Here are some points:
[ 28 -13 -23 -31  26 -46 -46  -3  29 -62  16 -16  -3 -14  29  -2]
[127  65  36  88   4 -23  -4  76  35 -47  12 127  26 -15   2 -21]
[ 52  -3   5   5  11 -13  -1 -47  30 -36  26  13  25  -2 -19  -1]
[ -1 -25  -7 -30  -1  15 -26 -11  26  11  60 -22  -6  52 -16 -24]
[  1  20  67  15  29  31  17  56  32  11  12 -41  -6 -12 -22  16]
[-49  25 -13 -18   1  22  13 -27  28 -45   5 -39   2   6 -42   0]
[  39   26   29   16    2  -24  -41 -102   74  -72   24   22    3   15
    1   29]
[  9   0  -9  11  14   4   7   7  13  -8  13  -1  28   5 -16 -10]
[ -1   1   2 -11   0   9  -6  34 -16   6  14  -4 -12  -7 -20   3]
[-22 -13 -12   1 -16 -13 -13  14 -15  16   7  38  22 -26   4  -5]
[-34  27   6 -27  -7  36   9 -11 -53  60 -28  -6  33  27   8  20]
[  9  31   8  -4  -7  -3   4  14 -41 -13 -20   5 -11 -23  26  12]
[  1 -18 -10 -10  23   2 -15  -9  19  -7  39 -13   8   8 -11 -10]
[-60 -12  15  37  74  60 -20  10  52   6  49 -31  11 -27 -33 -40]
[-19  -9  -3  -5 -25   6   6  -9 -43  13 -15  43  16 -18  13   6]
[  5   2  -4   7 -27 -22  -5 -13 -32 -20 -30  -1 -15 -16  18  11]
[ 22   6  23  -3 -25  -3  -1  -8   2  16 -19   7 -15   0  11 -15]
[ 98  29  30  59  42  19 -15  30 120 -61 118  -4  22  65 -27 -22]
[  1  -7  -9   5  -6 -13 -12   5   5   0 -10  -4  11   4  -2  15]
Then 10 other points, each followed by its number:
[-17  26 -45  -7 -68 -32  -5 -27 -32 -54 -73   3   9 -37  22  33] 0
[-17   9 -10   4  12  15  19 -10   6 -20  25 -57 -14  27 -32  22] 1
[  2 -12  -3  -6  22  10  -7  -8  19  23   1 -17  18  -4  -2   4] 2
[-30  35  -7  28  -9  -1  48  27 -41  47 -50  12   6 -23 -19  22] 3
[-64  15  -1  15  26  63  22  88 -18  67  76  16  -5  53 -41 -34] 4
[  0 -12 -30  -9   7   4   0 -41   6  -8  -4  11  14  13  21   9] 5
[-15 -29  15 -31  11  16 -19  12   2 -15  12  -3  22  24 -10  11] 6
[-19  16   6 -36 -11 -16  30  44 -24  81 -46  16  31 -41 -36  34] 7
[-19   4  14  -6  -7  11   0   1  20  31  -6 -10   5  54 -14   1] 8
[-11  -3   0   3   4   4   6  -5   4   5  -1 -10  10  -7   6   6] 9
Which of these numbered points is nearest to each point below by angle, seen from the average point of the first points? Its number follows each.
[ -2 -26   9  16  41   4 -16   6  42  22  20  -3  23  17 -11   1] > 2
[ -8 -17  -4 -31   3  41  37  42  -9  26  45   4  11   8 -19 -31] > 4
[ -54  -19  -30   -4   18   34  -17 -102   33  -41  -47   11   43   41
   28   -9] > 5
[ 15  30 -21  15 -57 -28 -27 -13 -44 -41 -46  -1  -4 -16  44   7] > 0
[  6   0  -8 -25  11 -10  -5 -15  26 -42   1 -10  28  18  25   1] > 5
[ -6   0   1  15  48   5  14   5  26  10 -17 -38   5  -3 -20 -20] > 2
[ 18 -26 -11 -59  63  24 -59  38  40 -28  29 -63  21  44 -36 -71] > 6
[ 63 -52  68 -56 119  53 -43  67  77 -29  77  -3  45  16  63 -21] > 6
[-33 -21   3 -18  37  29  13  18  25  44  -4  23  -2  42  -6   8] > 8
[-10  32  15  10 -11   9  22  12 -14  26 -45  18  19   1  11  18] > 3
[-64  34 -31  11 -21  11  -7 -15 -92  24 -26  16  -1   7 -17  10] > 3
[-11  15  -4  16 -34  36  34  -2 -21  14 -35  38   4 -39 -33  29] > 3
[-20 -17 -31  19   1  24  14   0 -15 -44  50 -27  -9  34 -31 -28] > 1
[  5   4 -44  -8  -5  20   2 -38   3  20 -24  -5   0  18   5 -33] > 5
[-28 -17 -14   9  31  13 -20   9  27  15   4 -10  17  16  12  -1] > 2
[ -8 -30 -19  25  20 -17 -21 -48  48 -14  -6  -9  14  -3  21   9] > 5
[ -5   3 -12 -16 -61 -46 -18 -31 -37 -27 -64  29 -14 -27  48   8] > 0
[ 22  23   1  15  -5   4   0   4   2  -4 -17  18   4 -11  -5  -2] > 3
[-25  -1   5  -7  -4  10   2  -9   1  -1   0  -1   0  -2  -4  15] > 9
[-18  -3 -18 -10   6   7   2 -57 -11   3 -49   1  29  11   3  36] > 5
[ 19  -8 -13   9 -22 -22 -12 -18 -15 -20  -6  12 -21 -22   3   0] > 0
[ 2  3 -4 -8 -9  7 -6  6 -2 10  5 -1 -8 13  2  1] > 8
[-67 -29 -21  14  47  56  24  28 -12  51 101  14   2  62 -38 -69] > 4
[ 19 -12   9 -41   6   6  -8  19   9  55  28  -8  16  32 -17  -1] > 8
[-38  19  -9   5 -13 -15  21  -9 -53  -3   1  11  10   4 -17  -9] > 3
[  2  -6   6  -6 -14  11  -3  33 -10  27   0  -3  15 -19   0   3] > 7
[-19 -12 -13 -86  23  65  20 -21  -2 105 -28 -65  27  42 -20  57] > 2
[ -5  -6  -6   0  15 -10 -14   4  14 -18   6  -1 -12   3  -5  -5] > 6
[ 12 -32  -8   9  10   3 -12  17  13   4  83   1  -3   3 -18 -24] > 4
[ -5  -5  -3   7   9  -7 -20 -17  -1  -7  12   3  10  -9  18  -1] > 5
[ -8  20 -12   3  -8  17  19 -11  -9   3  -1   0  -6   7 -11 -10] > 3
[ 46 -43   7  15 -12 -19 -18 -43  39  22 -28  59  46  -9  -1 -18] > 5
[ -7 -19   0 -14   6   3  -5 -16  10 -18  17 -13   2 -10 -11 -19] > 6
[ 33   5  10  27  26  20  16  23  38 -18  16  19   7   9 -12 -18] > 4
[-11 -11  30 -12  16  15 -20 -19  -9  41 -14 -25  31  16   7  -9] > 2
[  5   0  -3   7 -11 -31 -12  12  -2 -14  16   2   3  29  -2  -3] > 8
[-41  12 -15  25 -25  28  55 -32   2 -19  -1 -24 -19  11 -28  27] > 1
[-10 -43  21 -14  29  22  19  16  -4  38   9  10  59 -11   8   0] > 2
[-10 -32 -21 -26   4  47   9  33   3  21  58  -3  31  27 -57 -22] > 4
[-13  17  -3 -37 -23   5   0   7 -24  27 -36  19  14  -8  17  11] > 7
[  4  12 -12   5 -35 -46 -16  -8 -37 -11 -44   1 -13 -19   6 -15] > 0
[ 21  44  -3   9 -47 -36 -26  -2 -27 -25 -68  15 -22  -4  20  12] > 0
[ 44  16  25  11  -3  16   7  27   2 -49  28  28 -33  -3 -17 -32] > 4
[-60 -35 -29  13   3  54  61  35  -8 -21  37 -17  -4  37 -26 -44] > 4
